Here is a table of points, one per row:
  1.1  -0.3  0.4  -1.6  -0.2  0.7  0.0  -0.1  0.0  -0.6  2.7  -1.0  -0.2  1.7  0.2  -0.9  -0.6  -0.9  -1.0  1.3  0.4  -1.1  1.2  -0.9
  0.7  0.4  1.3  1.3  -0.4  1.2  0.4  -0.8  -0.9  -0.1  0.1  1.7  -0.9  0.2  -0.8  0.6  0.4  -0.1  0.7  -1.0  1.1  1.9  0.7  0.4
  0.5  -0.8  3.3  0.5  0.6  0.0  -0.2  1.1  0.5  -0.4  -1.1  -0.2  -0.7  -0.1  0.6  1.0  1.2  0.4  -1.3  -0.1  1.2  -0.7  -0.5  -0.3
  0.7  0.2  -0.4  2.0  -1.6  1.0  -1.6  -1.0  0.8  0.4  -1.0  0.5  0.8  0.4  0.5  -0.4  -0.2  1.0  0.1  0.8  -0.1  -1.0  0.6  0.9
  1.0  -0.4  0.1  0.9  0.6  -0.5  1.4  0.2  1.8  1.9  1.9  0.5  1.4  -0.2  0.1  0.5  -0.6  -0.7  -0.1  1.2  -0.8  -1.7  -1.5  -0.3
  -0.9  0.8  1.2  -0.3  1.1  0.6  -0.8  0.3  0.9  0.6  -0.3  0.2  0.0  0.0  0.9  -1.5  1.2  0.5  -0.6  1.8  0.3  1.7  -1.7  0.0
  -0.8  -0.4  -0.7  -0.3  0.0  -0.2  0.1  -0.4  0.0  -1.8  -0.7  -1.5  2.2  -0.6  0.0  1.4  0.0  0.5  1.0  1.2  0.8  0.5  0.8  -0.7
  -1.0  -0.4  0.2  -1.7  -1.5  -1.6  -0.1  -1.1  -1.4  -1.3  -0.9  1.4  0.2  0.1  0.1  0.4  0.1  -0.4  -0.8  0.8  -0.5  -0.8  -2.1  0.3
  -0.2  -3.2  -0.2  -0.1  -0.5  0.7  -2.2  -0.9  -0.4  0.7  0.6  -1.0  0.2  -0.6  0.9  -0.2  -1.4  0.5  0.5  -2.0  0.1  0.0  -1.0  1.1
  -0.3  -0.1  0.3  0.6  1.9  -0.8  0.1  -1.5  1.1  -2.0  -0.8  -1.1  -1.4  -0.1  -0.4  -0.3  -0.2  -0.2  -0.8  -0.8  -1.6  1.0  -0.9  -0.6
  -2.0  0.2  0.1  0.4  0.2  -0.5  -0.5  1.2  -0.4  0.8  -0.3  -0.1  -0.7  -1.0  -0.7  0.2  0.1  1.2  -0.4  -0.2  -0.9  -2.0  2.9  0.6
  1.3  0.0  0.1  0.4  0.1  0.2  -0.1  -0.7  0.1  -0.5  0.7  1.0  -0.1  0.2  -1.5  2.1  0.2  0.4  2.1  -0.6  -0.5  0.3  -0.2  -0.6
  1.2  0.7  -0.1  -0.5  0.3  0.9  0.7  2.1  -0.2  -1.7  0.3  0.5  1.8  0.3  -1.1  -0.2  0.1  -0.5  0.3  -1.1  -2.0  0.1  -0.7  1.2
  -1.6  1.1  0.0  0.2  -0.4  1.3  -1.1  0.4  0.8  -1.0  0.0  0.1  0.3  0.6  1.9  -0.1  -1.7  -1.5  -0.1  -1.3  0.3  0.9  0.7  -1.7
  0.2  -1.1  -2.2  -0.1  0.6  0.6  -0.3  0.0  -0.8  0.0  0.1  0.3  -0.4  -0.5  -1.7  -0.4  1.0  -0.3  -4.0  0.1  1.4  0.2  0.4  -0.3
  -1.0  -1.2  -1.9  0.2  -0.5  -0.3  0.9  -0.3  1.0  1.5  -0.9  1.1  0.5  1.7  0.7  1.0  1.1  -0.7  0.2  -0.8  -1.7  0.0  0.4  -2.5
  -0.7  0.7  -0.8  -1.2  0.0  -1.6  0.0  0.5  -0.3  -0.1  0.2  0.6  -1.4  -0.6  0.5  -1.1  0.3  -0.3  1.8  -0.9  2.3  -1.2  0.5  0.2
  -2.0  -1.2  0.9  -0.6  0.7  1.6  0.6  -1.2  -0.5  -0.6  -0.7  0.9  1.0  1.2  -1.2  0.5  -0.6  0.6  0.3  0.5  1.6  -0.6  -1.0  -0.5
  1.1  1.0  0.2  1.5  -0.2  0.7  0.1  -0.6  -0.5  -0.2  -0.9  -0.8  2.5  -1.0  -0.7  -0.3  0.1  -0.2  -0.8  -0.5  0.5  -0.8  0.0  -0.2
  -1.4  2.7  0.3  0.4  0.1  -0.1  -2.3  0.3  0.1  1.6  0.9  -0.1  -0.3  0.0  -0.8  1.0  -1.2  0.6  -0.2  -0.4  -0.6  0.1  -0.1  0.0
  0.4  0.1  1.5  -1.3  -0.2  -0.7  1.2  -0.4  0.0  1.1  -1.6  -1.0  0.6  -1.2  1.2  0.0  1.7  -0.7  -0.3  -0.7  -0.5  -0.7  -0.5  -1.3
  0.4  1.3  -0.9  -0.1  -2.0  -1.1  -0.7  1.0  0.7  -0.4  -0.1  -0.5  0.0  -0.8  0.1  0.8  0.0  0.8  -0.3  1.8  1.7  0.6  -0.3  -0.5
  1.6  0.2  -0.2  1.2  0.4  -1.3  -0.5  0.6  -2.5  -2.3  -0.4  0.8  0.0  -0.4  2.0  -0.9  -0.5  -0.1  -0.3  0.8  -1.1  -0.3  1.0  -0.6
  0.1  -0.8  0.2  -0.4  0.8  -0.8  -1.2  1.3  0.9  0.8  0.0  -0.9  1.2  0.4  -0.9  -0.8  0.7  -2.2  0.8  -0.7  0.3  0.7  0.8  0.7
  -1.0  1.5  -0.2  0.5  -0.5  0.7  0.2  -2.4  -0.1  0.0  0.3  0.3  -0.1  0.0  0.4  -1.2  2.2  -1.9  0.6  0.0  -0.7  -0.7  0.6  3.4
  0.0  -0.6  -1.1  1.9  -1.7  -0.6  -0.2  0.8  0.6  -0.4  0.9  0.1  -1.3  1.7  -1.1  -2.1  0.8  0.1  0.8  -0.3  0.7  -0.4  -2.0  -0.7
  -0.1  -0.2  0.8  -0.6  0.5  -2.7  0.7  0.1  0.5  0.3  0.6  -0.5  1.8  1.5  -0.6  -1.3  -0.2  2.5  -0.3  -1.4  -0.2  0.8  0.8  0.5
  0.6  0.3  0.3  -0.7  1.3  0.0  -1.5  -0.2  -0.2  -0.8  0.2  0.1  -1.7  -0.9  -0.3  0.8  -0.7  -0.3  1.0  -0.3  -0.3  -2.9  -0.5  -0.3
  2.0  -0.2  -0.2  -0.6  0.8  -0.9  -1.0  0.4  -0.6  1.8  0.4  3.3  0.6  0.5  0.9  -0.1  -0.3  0.1  -0.1  -1.0  0.2  0.7  0.4  -0.1
  -0.7  0.6  -0.7  1.1  0.1  1.1  2.3  1.5  -0.1  -0.6  0.6  -0.7  -0.1  -0.1  1.9  1.3  -0.2  1.3  -0.6  -1.4  1.0  -0.6  -1.0  1.3
  -0.6  -1.1  0.3  -0.2  -0.6  0.5  -0.2  1.2  1.3  -1.0  2.3  0.1  0.0  -0.5  0.1  1.1  1.5  -0.6  0.4  0.4  -0.6  1.4  1.0  0.6
  0.2  -0.1  -1.5  -0.6  0.9  1.0  0.4  1.7  0.5  0.4  -3.0  -0.3  -0.3  -0.1  -0.4  -0.1  -0.8  0.2  1.0  0.8  -0.2  0.7  -1.1  1.0
  -0.4  -0.8  0.1  0.9  0.5  -0.2  0.4  0.4  -3.2  1.0  0.7  -1.7  -0.2  -1.5  0.2  -0.1  1.3  -0.4  1.2  1.6  -0.4  0.9  -0.5  -1.0
  0.2  1.2  -0.6  -2.0  0.5  2.4  0.7  -0.8  0.0  0.6  0.2  0.0  -0.7  -1.4  -0.4  -1.4  0.7  3.2  0.7  0.1  -0.5  0.3  -0.1  -1.2
  -0.9  0.7  -0.5  -0.2  1.9  -0.8  1.5  -1.6  0.8  0.3  0.4  0.6  -0.3  -2.0  -0.2  -0.5  -2.1  -1.1  -0.5  0.4  1.1  0.9  -0.2  0.0
  -0.1  -1.8  1.1  0.3  -1.1  0.5  1.1  0.7  1.3  -0.2  -0.3  1.4  -1.2  0.4  0.1  -1.1  -1.1  0.5  0.6  1.2  -1.2  0.0  1.9  1.3
  1.7  -0.1  -0.7  -0.7  -1.0  -0.6  0.2  -1.5  1.2  0.2  -0.5  -1.4  -1.1  -0.9  0.7  1.4  0.4  -0.2  -0.7  -0.5  0.4  0.5  0.6  0.4
  0.1  0.3  1.0  -0.6  -2.6  0.1  0.8  0.4  -1.3  1.2  -0.4  -0.6  -0.6  -0.6  -1.5  -0.3  -2.2  -1.2  -0.5  -0.4  -0.8  0.6  0.4  -0.7
  0.7  0.9  -0.3  -0.3  1.1  -0.6  0.6  -0.7  -1.5  0.9  -0.5  -2.2  -1.2  4.1  0.5  1.3  -0.4  0.1  -0.1  1.5  -0.2  0.7  0.3  0.9
There is one direction along which these points spread out most. Take the direction at right angles to it along which they spread out most. Go by this last direction. Where along it does each point below lie, from 0 to 99? 50 is the average, and the first point above lies past it. One standard deviation of the points above along it is 16.
  0.2  1.2  -0.6  -2.0  0.5  2.4  0.7  -0.8  0.0  0.6  0.2  0.0  -0.7  -1.4  -0.4  -1.4  0.7  3.2  0.7  0.1  -0.5  0.3  -0.1  -1.2 22
  1.3  0.0  0.1  0.4  0.1  0.2  -0.1  -0.7  0.1  -0.5  0.7  1.0  -0.1  0.2  -1.5  2.1  0.2  0.4  2.1  -0.6  -0.5  0.3  -0.2  -0.6 49
  -0.4  -0.8  0.1  0.9  0.5  -0.2  0.4  0.4  -3.2  1.0  0.7  -1.7  -0.2  -1.5  0.2  -0.1  1.3  -0.4  1.2  1.6  -0.4  0.9  -0.5  -1.0 61
  1.1  -0.3  0.4  -1.6  -0.2  0.7  0.0  -0.1  0.0  -0.6  2.7  -1.0  -0.2  1.7  0.2  -0.9  -0.6  -0.9  -1.0  1.3  0.4  -1.1  1.2  -0.9 70
  -2.0  -1.2  0.9  -0.6  0.7  1.6  0.6  -1.2  -0.5  -0.6  -0.7  0.9  1.0  1.2  -1.2  0.5  -0.6  0.6  0.3  0.5  1.6  -0.6  -1.0  -0.5 45
  -0.7  0.6  -0.7  1.1  0.1  1.1  2.3  1.5  -0.1  -0.6  0.6  -0.7  -0.1  -0.1  1.9  1.3  -0.2  1.3  -0.6  -1.4  1.0  -0.6  -1.0  1.3 42
  1.7  -0.1  -0.7  -0.7  -1.0  -0.6  0.2  -1.5  1.2  0.2  -0.5  -1.4  -1.1  -0.9  0.7  1.4  0.4  -0.2  -0.7  -0.5  0.4  0.5  0.6  0.4 54
  0.1  -0.8  0.2  -0.4  0.8  -0.8  -1.2  1.3  0.9  0.8  0.0  -0.9  1.2  0.4  -0.9  -0.8  0.7  -2.2  0.8  -0.7  0.3  0.7  0.8  0.7 65
  0.6  0.3  0.3  -0.7  1.3  0.0  -1.5  -0.2  -0.2  -0.8  0.2  0.1  -1.7  -0.9  -0.3  0.8  -0.7  -0.3  1.0  -0.3  -0.3  -2.9  -0.5  -0.3 26
  -0.9  0.7  -0.5  -0.2  1.9  -0.8  1.5  -1.6  0.8  0.3  0.4  0.6  -0.3  -2.0  -0.2  -0.5  -2.1  -1.1  -0.5  0.4  1.1  0.9  -0.2  0.0 35
  -0.2  -3.2  -0.2  -0.1  -0.5  0.7  -2.2  -0.9  -0.4  0.7  0.6  -1.0  0.2  -0.6  0.9  -0.2  -1.4  0.5  0.5  -2.0  0.1  0.0  -1.0  1.1 38
